One turn moves each row of this set onto another row. After a few examples, where does it send each row asked below?
J_902: [  9   4  21  -9  -3 -13  -5 -17   1   9 -20 -11  22 -12  16 -14 -17 -22
 -27 -13 -34]
J_226: [ 20   8  13  -7   5 -38 -27  -8   7 -10 -20   6   8 -19  29 -25 -10 -17
 -13 -10 -21]
J_998: [ -1  -7  10   3  17 -26  12 -18   6  -9  31 -21   9 -17  -4 -26   4  -2
 -13  -3 -11]
J_824: [ 27  -3  15   9  13 -41 -13   5   3   6  -4 -13  32 -28  14 -14  -2 -12
   0  16 -27]
J_73: [ 23 -13  21  -8  14 -31  -6 -13  36  11   1 -11  21 -35  24 -21  -2 -17
 -11   1 -21]
J_129: [ 21   2  15  -1   5 -29 -24  -3  11  -7 -21   9   6 -11  27 -21  -7 -14
  -3  -6 -19]
J_219: [ 21   4  25   0   6 -22   9  -6 -19   7 -13 -17  27 -22  10  -9 -17  -3
 -25  -4 -39]
J_363: [  3   3  18  -5   9 -41  -2 -11  13 -30  11   8  -2 -20   5 -21   5  -2
 -29 -11  -2]
J_474: [ 12   3  23 -10  -5 -10  -3 -15  -4   6 -19 -14  16 -13  21 -14 -17 -14
 -26 -17 -35]
J_755: [ 15   3  18  -6   2 -34 -30  -9  12  -5 -20   5   5 -20  23 -17  -1 -14
 -11  -4 -21]
J_573: [ -5   0  20 -14  17 -28  -1 -11  18 -17  11   4  -1 -15  11 -18  -4  -1
 -26 -20   3]
J_230: [ -4   1   4 -10  23 -21  16 -14  11 -22  11  -1   7 -24  11 -28  -9  -2
 -20 -21   0]
J_516: [ 23   7  22   2   6 -28   7  -5 -21   4 -16 -12  29 -15   9 -11 -18  -3
 -26   1 -37]
J_594: [ 11   4  21  -9  -3 -14  -6 -16   0   7 -22 -11  22 -12  18 -16 -20 -22
 -27 -14 -33]
J_588: [  9   1  11  -1  14 -35   6  -5   8 -34   8  11   3  -8  14 -29  -4  -4
 -22 -17   0]
J_623: [  2  -5   6   5  20 -25  18 -13   2 -13  31 -21  13 -12   2 -33  -2  -4
 -10  -6 -12]
J_310: [  4 -11   9   7  25 -35   4 -15  24   4  28 -14  18 -29  -1 -20  -3 -12
 -13   4 -19]
J_388: [ 12   4  23  -9  -5 -10  -2 -15  -3   7 -20 -13  16 -12  19 -15 -18 -14
 -26 -17 -36]
J_696: [ 27   1  12   6  12 -51 -15  -2   0   1  -4 -15  34 -35  16 -16  -6 -16
  -9  11 -28]
J_716: [ 13   4  22 -11  -4 -12  -3 -15  -2   6 -20 -13  16 -12  20 -16 -18 -14
 -27 -17 -36]
J_722: [ 43   2  22   5  11 -46  -2  -4  -4 -23  -3   2   2 -17  27 -31  -1  -2
 -17   1 -15]
J_255: [ 30   0   8   9  15 -43  -9   5   1   0  -4 -12  35 -26  21 -21 -11 -17
  -1   9 -25]
J_846: [  9  -5   7   9  24 -39  12 -12   3  -8  33 -26  12 -27   2 -22 -11 -13
 -21   1  -9]
J_60: [ -9  -1  10 -11  21 -22  10 -17  14 -18  12  -2   4 -30   2 -20  -1   1
 -24 -18  -2]
J_116: [ -2   1  17 -11  20 -27   3  -8  14 -20  12   3   1 -12  17 -23 -10  -3
 -22 -24   5]
J_307: [ 30 -12  16  -3  19 -29   0  -9  31   7   0  -9  23 -27  35 -29 -11 -17
  -4  -3 -20]
J_768: [ 11  -8   5  11  26 -33  15  -7   5  -7  31 -23  10 -19   3 -23 -13 -11
 -12   3  -9]
J_223: [ 26  -9  17  -9  18 -40  -6 -15  29   5   3 -11  25 -39  33 -28 -10 -22
 -16  -6 -21]
J_167: [ 38  -4  28   9   9 -38  -3  -3   4 -14  -6   2  -2 -13  18 -22   5   4
 -13  10 -17]
J_182: [ 23   3  23   0   5 -25   9  -6 -19   5 -13 -18  27 -23   9 -11 -16  -3
 -25  -5 -39]
J_276: [ 21   7  23   1   7 -28   7  -7 -22   5 -17 -11  27 -15   6 -10 -15  -4
 -27   1 -38]
J_209: [ 12   2  20  -8  -2 -12  -3 -16   1   8 -21 -11  22  -9  18 -14 -18 -21
 -26 -12 -34]
J_216: [ 35   1  27   2   8 -49 -10  -9   0 -17  -3  -2  -1 -26  17 -22   8  -1
 -25   5 -18]
J_852: [  8  -7   8  10  24 -34  12 -10   9  -4  32 -26   9 -23  -2 -19  -8 -10
 -16   5  -9]
J_372: [ -4  -3  20 -10  18 -22   2  -6  19 -16  10   5  -1 -10  12 -19  -7   1
 -18 -19   3]
J_744: [  5  -5  16   1  10 -27   2  -4  16 -24   7  11  -1  -7   6 -18   6   2
 -16  -8  -1]
J_453: [ -6  -5   9  -8  21 -14  16 -10  15 -15  10   0   4 -21   4 -23  -4   5
 -14 -15  -1]
J_897: [ 22   5  22   1   6 -22   8  -6 -20   6 -12 -18  29 -22  10 -11 -18  -3
 -25  -5 -37]
J_574: [  8 -10   3  12  27 -30  14  -7  21  -1  27 -12  21 -19   9 -30 -14 -13
  -2  -1 -17]
J_656: [  0  -2   7   1  19 -34  12 -20   1 -15  32 -22  12 -21   1 -31  -1  -6
 -19  -8 -14]
J_733: [ 20   7  22   0   7 -28   7  -7 -22   3 -16 -10  27 -17   7 -10 -16  -5
 -28  -1 -38]
J_534: [  7  -6   2   5  29 -44   7 -18  18  -5  30 -15  21 -31   8 -31 -14 -18
 -18  -7 -17]

J_716 turns into J_897
J_276 turns into J_902
Where do these go?
J_534 turns into J_588
J_623 turns into J_453
J_824 turns into J_755
J_116 turns into J_768
J_223 turns into J_722

